In the data rows, the value 128 means zero.
Here are some numbered points:
119 98 140 104 126 103 138 157 87 60 136 110 0
111 164 147 85 176 148 144 150 149 98 181 183 1
144 180 190 80 171 170 193 111 147 169 175 184 2
162 180 90 163 129 130 79 104 220 135 205 134 3
167 122 142 143 141 146 107 99 153 181 68 120 4
109 160 113 156 122 139 120 122 124 127 136 143 5
144 121 136 122 159 157 120 100 109 99 113 108 6
128 169 99 198 141 156 66 87 170 123 162 148 7
156 69 169 102 84 133 169 100 69 146 78 133 8
118 96 124 109 105 70 111 143 120 68 107 146 9
85 80 65 126 71 92 76 200 127 104 118 80 10
142 146 161 100 154 150 173 121 132 167 163 148 11
118 133 130 86 167 143 103 101 112 121 117 158 12
129 157 92 199 137 143 69 101 150 117 152 142 13
79 103 145 113 102 157 135 99 88 174 83 108 14
137 143 130 155 155 70 154 138 154 137 191 138 15
160 135 116 214 97 76 118 89 150 177 145 141 16
94 123 117 101 71 203 193 154 99 189 135 121 17
144 168 166 173 143 201 123 90 151 186 100 175 18
95 158 117 129 162 176 94 151 163 137 117 158 19
117 118 122 144 102 116 98 76 75 121 112 92 20
135 113 131 157 112 67 86 118 141 97 122 144 21
118 177 141 89 156 165 161 172 160 136 192 128 22
150 180 116 207 135 147 105 137 194 144 190 158 23
105 131 108 145 77 171 135 129 109 186 110 152 24
146 138 109 115 162 109 59 141 189 115 147 162 25
135 141 117 187 99 142 96 121 147 168 99 144 26
180 84 177 72 148 107 175 149 109 148 73 119 27
120 73 132 106 107 95 115 120 53 140 78 89 28
114 99 113 155 99 110 104 91 97 120 117 98 29
96 127 101 155 61 159 126 172 100 92 121 144 30
171 52 90 158 78 44 125 133 139 123 73 91 31
171 88 127 114 134 89 111 133 146 150 83 109 32
94 102 72 204 58 136 70 109 124 136 99 86 33
96 87 174 63 116 70 217 105 20 101 87 44 34
138 112 145 134 119 149 136 115 104 135 72 133 35
93 113 76 146 100 155 87 117 120 109 133 128 36
127 83 93 99 106 126 136 118 106 174 67 127 37
120 98 120 130 86 164 143 128 56 100 96 152 38
217 174 164 105 189 106 130 114 191 113 188 195 39
147 156 91 146 114 191 117 127 174 167 153 129 40
122 118 119 117 97 121 106 94 117 170 86 149 41
121 167 130 169 144 129 85 81 173 159 183 156 42
150 179 124 167 112 136 145 147 188 132 153 176 43
132 117 137 83 135 145 158 131 110 126 93 130 44
118 84 133 107 126 96 130 158 81 64 126 116 45
167 141 126 112 104 127 140 135 142 125 171 165 46
130 170 163 172 142 187 122 88 156 187 113 169 47
138 93 127 116 86 131 104 148 99 158 94 165 48
145 148 131 139 146 89 91 123 181 105 180 177 49
113 95 90 156 123 56 53 113 90 83 101 122 50
69 135 141 88 143 148 119 155 134 114 123 146 51
108 144 114 95 142 92 115 150 145 47 181 132 52
166 165 138 135 174 63 87 112 226 152 194 146 53
149 154 105 124 155 123 55 127 189 101 152 164 54
133 155 138 157 133 134 145 159 153 158 162 156 55
125 73 129 74 81 141 176 131 65 101 118 112 56
176 144 130 146 162 117 84 103 155 80 192 151 57
39 177 102 158 108 157 125 182 141 148 119 121 58
132 124 159 124 96 186 138 101 90 167 97 171 59
187 169 167 159 191 156 93 88 181 73 173 205 60
136 162 112 114 127 131 136 143 164 139 173 121 61
143 159 169 113 173 149 100 84 142 126 154 177 62
125 77 100 116 80 119 164 158 76 96 80 52 63
158 90 115 73 112 106 141 153 131 128 89 94 64
104 163 121 145 150 151 89 98 172 141 171 170 65
170 131 134 45 179 76 110 121 154 72 162 133 66
99 108 113 137 103 129 136 137 89 116 98 80 67
131 89 157 95 147 77 139 89 89 80 109 107 68
115 124 131 148 111 169 104 98 100 146 96 137 69
123 100 120 177 190 70 116 75 91 69 142 116 70
143 156 149 77 159 106 144 167 183 96 223 153 71
140 85 109 174 200 61 105 69 97 56 134 118 72
137 174 136 72 160 114 153 162 169 90 211 152 73
136 121 131 82 168 149 106 98 106 110 109 161 74
100 134 138 164 121 131 105 112 94 109 98 119 75
135 129 106 139 114 121 95 110 147 143 139 140 76
99 110 147 118 134 135 157 129 67 103 68 117 77
161 191 145 208 157 171 92 113 200 181 135 152 78
147 119 165 62 142 91 166 132 132 142 113 120 79
155 65 102 98 67 155 135 155 83 159 55 93 80
138 51 127 75 109 76 141 173 72 58 101 98 81
129 158 69 123 132 121 96 173 207 154 153 99 82
94 113 166 81 161 115 159 114 44 20 130 93 83
136 114 164 120 135 139 145 114 93 90 127 124 84
165 175 148 206 150 164 98 112 206 172 137 161 85
141 165 108 180 119 167 127 144 181 107 193 161 86
96 140 111 144 115 124 151 135 146 150 136 68 87
141 135 94 109 128 166 121 130 140 163 109 106 88
157 182 153 166 196 159 69 27 154 139 183 182 89
166 114 135 204 126 116 197 70 54 148 141 155 90
140 130 119 124 115 132 109 155 149 136 148 145 91
169 124 111 208 108 108 71 53 117 127 111 150 92
99 148 170 155 118 120 132 131 125 123 136 138 93
62 158 107 122 136 171 125 104 118 118 172 136 94
128 75 146 126 110 51 158 133 81 104 108 58 95
137 156 99 180 116 132 96 143 198 181 161 128 96
152 104 97 109 106 161 104 128 115 152 101 123 97
91 128 144 59 174 171 124 108 106 153 135 164 98
145 110 131 100 135 132 104 148 123 144 95 147 99
156 102 117 99 108 101 123 160 148 164 127 153 100
125 112 136 115 136 108 175 168 112 67 116 77 101
134 160 193 104 225 171 144 93 120 76 128 126 102
176 126 123 114 149 148 93 114 159 163 115 146 103
162 94 131 127 118 99 138 113 113 99 109 128 104
161 136 170 70 156 144 176 129 162 170 119 151 105
132 150 100 199 94 133 97 129 167 158 154 141 106
100 170 90 145 159 153 106 160 167 128 184 124 107
141 136 165 118 147 130 155 150 117 138 104 131 108
116 110 147 101 166 152 126 155 131 134 92 139 109
116 141 116 157 106 121 88 144 139 140 139 157 110
141 134 147 164 179 93 138 97 145 90 134 122 111
126 169 129 84 145 167 162 160 169 136 180 134 112
87 112 111 127 152 106 153 163 81 94 146 119 113
139 148 118 138 118 124 138 158 163 152 174 135 114
133 173 129 153 142 186 143 123 158 184 163 147 115
109 156 91 181 95 151 113 171 154 134 165 146 116
148 139 104 133 116 149 111 145 161 162 158 138 117
102 73 82 111 59 126 80 135 67 133 65 121 118
78 92 158 57 112 139 176 141 46 110 65 92 119
148 104 129 145 116 112 91 105 130 138 88 140 120
201 152 154 155 172 134 83 78 190 163 126 159 121
105 164 128 124 125 158 173 181 160 118 156 143 122
147 114 81 117 82 130 125 137 141 205 127 131 123
112 160 127 139 142 138 95 142 151 123 148 184 124
105 94 117 129 121 139 163 164 112 99 116 56 125
136 108 146 94 161 128 131 112 63 130 84 130 126
173 103 139 108 123 99 194 159 126 60 116 66 127
114 67 130 115 91 118 145 114 76 131 114 73 128
88 125 39 205 73 136 78 164 166 92 140 108 129
180 160 118 112 180 125 124 176 214 144 160 132 130
94 116 108 100 123 195 149 185 113 116 99 120 131
104 134 107 154 119 126 146 147 137 148 140 97 132
86 93 119 127 90 112 146 125 77 137 106 106 133
131 73 82 125 76 77 87 152 114 132 107 120 134
116 101 111 200 145 82 124 135 103 70 123 67 135
99 134 95 163 71 160 121 169 110 107 117 140 136
151 109 112 35 114 85 185 203 157 131 122 102 137
144 77 135 73 97 132 175 169 73 138 109 86 138
106 119 152 108 138 138 158 129 75 94 88 124 139
163 117 148 168 149 49 208 104 64 65 134 126 140
55 183 104 147 123 152 117 172 131 141 111 123 141
144 110 102 43 110 94 183 223 162 130 136 96 142
125 165 127 154 142 153 111 132 178 150 137 157 143
154 119 148 168 150 66 200 104 47 72 133 101 144
Which two points above are nearest to each new point? Their numbers follow each, nearest first.
130 131 118 127 137 104 106 106 141 123 136 140 76 91
151 141 115 228 98 83 109 77 156 166 138 157 16 106
185 160 132 112 179 115 130 180 211 141 152 132 130 61
119 123 121 130 135 107 98 92 123 104 149 141 76 21
168 152 163 143 247 59 153 106 139 69 194 127 111 15
112 160 129 128 142 139 116 138 152 124 145 165 124 143
115 172 196 120 213 135 99 83 154 156 135 189 62 65
149 95 140 102 146 120 144 117 56 118 71 133 126 77
163 140 147 129 147 141 91 99 138 166 63 123 4 103
178 160 130 116 174 122 123 175 207 144 158 150 130 114
117 133 127 126 141 112 174 167 120 62 136 88 101 0
129 88 143 130 114 44 170 126 72 102 126 59 95 128
156 188 151 155 193 156 72 28 164 136 172 188 89 62
99 79 196 53 105 87 222 93 18 87 83 56 34 119
121 121 162 125 139 137 139 106 107 91 151 142 84 6
130 139 100 137 114 126 90 130 144 140 131 131 76 110
130 143 129 153 134 98 138 136 145 125 196 146 15 114
92 84 158 43 146 65 201 129 31 0 124 78 83 34
109 137 114 113 133 122 104 161 150 162 122 137 91 110
158 149 127 145 141 97 87 123 179 104 175 183 49 54
97 111 118 130 104 124 130 132 100 108 100 80 67 133
149 101 108 123 122 103 103 142 147 180 72 89 32 37
110 161 141 138 144 132 120 159 152 135 150 178 124 55
96 107 101 143 92 114 128 141 117 117 109 78 67 133
153 139 168 79 172 147 149 137 172 111 125 162 105 1
130 179 109 164 137 185 139 125 168 182 154 139 115 40
107 131 136 148 154 55 135 145 129 160 131 160 15 93
103 87 168 38 163 120 161 171 30 120 86 121 119 126
147 115 135 184 132 87 64 86 136 63 140 142 21 57
157 180 93 167 130 137 75 100 207 140 201 156 3 23
133 118 95 117 117 168 122 127 146 176 108 117 88 97
134 133 146 154 178 90 133 107 153 111 125 123 111 15
130 138 177 145 129 125 141 89 92 101 112 149 84 93
120 152 144 124 163 105 114 175 142 120 110 174 124 109
116 149 86 95 129 184 134 150 139 147 131 111 88 131
115 134 138 68 168 179 124 114 105 163 131 149 98 12
177 86 182 71 153 111 177 151 119 137 79 119 27 79
126 130 110 169 94 144 99 103 136 177 100 126 26 69
130 160 159 151 134 135 147 155 147 158 162 161 55 114
125 116 131 145 120 95 78 121 134 87 148 152 21 110
109 143 110 149 81 160 134 124 102 179 121 147 24 69
111 159 138 136 154 139 108 162 162 125 156 174 124 143
92 124 133 98 88 164 173 131 95 179 52 68 14 67
63 159 126 118 122 179 127 107 107 112 175 144 94 5
161 125 162 68 94 118 166 139 123 161 117 139 79 44
116 124 130 145 185 104 94 102 134 83 144 121 111 70
136 98 125 119 96 146 109 159 94 153 84 154 48 99
106 138 129 182 124 147 85 73 86 80 116 133 75 20
132 122 91 130 80 138 136 135 132 206 140 122 123 24
137 129 100 112 105 117 107 103 169 127 161 116 76 61
137 83 119 88 106 111 147 152 130 129 90 86 64 138
9 126 118 109 116 95 188 187 71 48 146 80 113 101
134 176 103 180 115 123 105 146 198 165 172 134 96 106
135 193 133 120 152 162 119 130 190 139 150 175 143 124
137 139 121 155 132 91 139 134 142 132 178 150 15 114
142 146 121 153 137 151 87 128 165 152 121 156 143 76
112 162 105 145 173 175 87 169 179 176 116 127 19 143
69 93 161 66 97 145 170 136 47 96 72 97 119 77
181 158 196 127 193 132 150 63 145 127 145 171 62 39
148 56 142 56 102 78 158 116 69 65 103 71 81 68
143 127 178 110 154 119 156 81 102 118 132 127 84 6
144 163 113 197 134 142 102 131 180 138 186 160 23 86
128 156 164 138 136 117 149 112 87 91 133 130 84 93
86 172 80 137 163 161 111 172 162 114 164 120 107 19
169 129 136 136 149 121 99 156 158 114 128 144 91 25
96 125 131 57 142 158 122 166 132 103 115 148 51 109
91 113 127 114 86 171 178 131 97 180 67 77 14 17
117 153 152 94 170 143 142 165 146 115 187 185 1 73
127 122 101 152 101 146 147 153 150 156 111 108 132 87
123 121 135 146 147 165 100 95 94 143 92 137 69 35
116 164 111 154 118 144 120 137 149 121 150 154 5 124
100 125 120 147 77 149 127 117 112 187 131 147 24 41
167 157 174 139 252 56 139 86 138 55 179 125 111 70
117 64 126 88 81 136 172 128 58 89 122 109 56 128
182 91 141 108 118 101 188 168 125 57 110 76 127 101
128 140 156 114 125 170 164 184 106 173 102 175 108 109
83 128 104 86 118 160 89 143 166 155 85 112 88 51
135 181 128 149 127 186 144 122 162 185 161 140 115 40
115 114 86 230 63 99 81 135 143 156 116 106 33 106
98 186 138 164 145 177 97 81 144 147 153 176 65 42
133 101 141 120 115 155 127 115 98 139 65 125 35 69
140 110 137 103 131 93 160 179 109 73 100 71 101 127
95 124 99 180 120 90 160 135 115 136 151 112 132 87
141 118 144 156 124 129 102 76 120 140 91 120 120 69
145 126 135 75 144 138 165 140 132 130 126 149 44 108
91 81 155 68 141 78 184 132 31 6 118 72 83 34
176 111 113 109 94 102 106 165 151 154 110 153 100 91
164 116 114 118 99 145 125 113 136 142 116 130 97 76
153 106 139 102 137 111 128 115 130 118 129 131 104 99
186 155 175 56 150 176 194 102 138 180 192 182 2 11
137 161 173 122 174 146 113 90 147 118 149 179 62 124
133 59 121 77 109 76 143 187 93 64 99 93 81 45
208 154 156 149 175 129 85 68 170 169 129 159 121 103
124 117 119 141 120 84 88 114 129 81 143 139 21 9
73 142 145 137 149 103 142 171 107 107 126 99 113 93
111 89 134 129 100 58 158 111 78 92 101 62 95 128
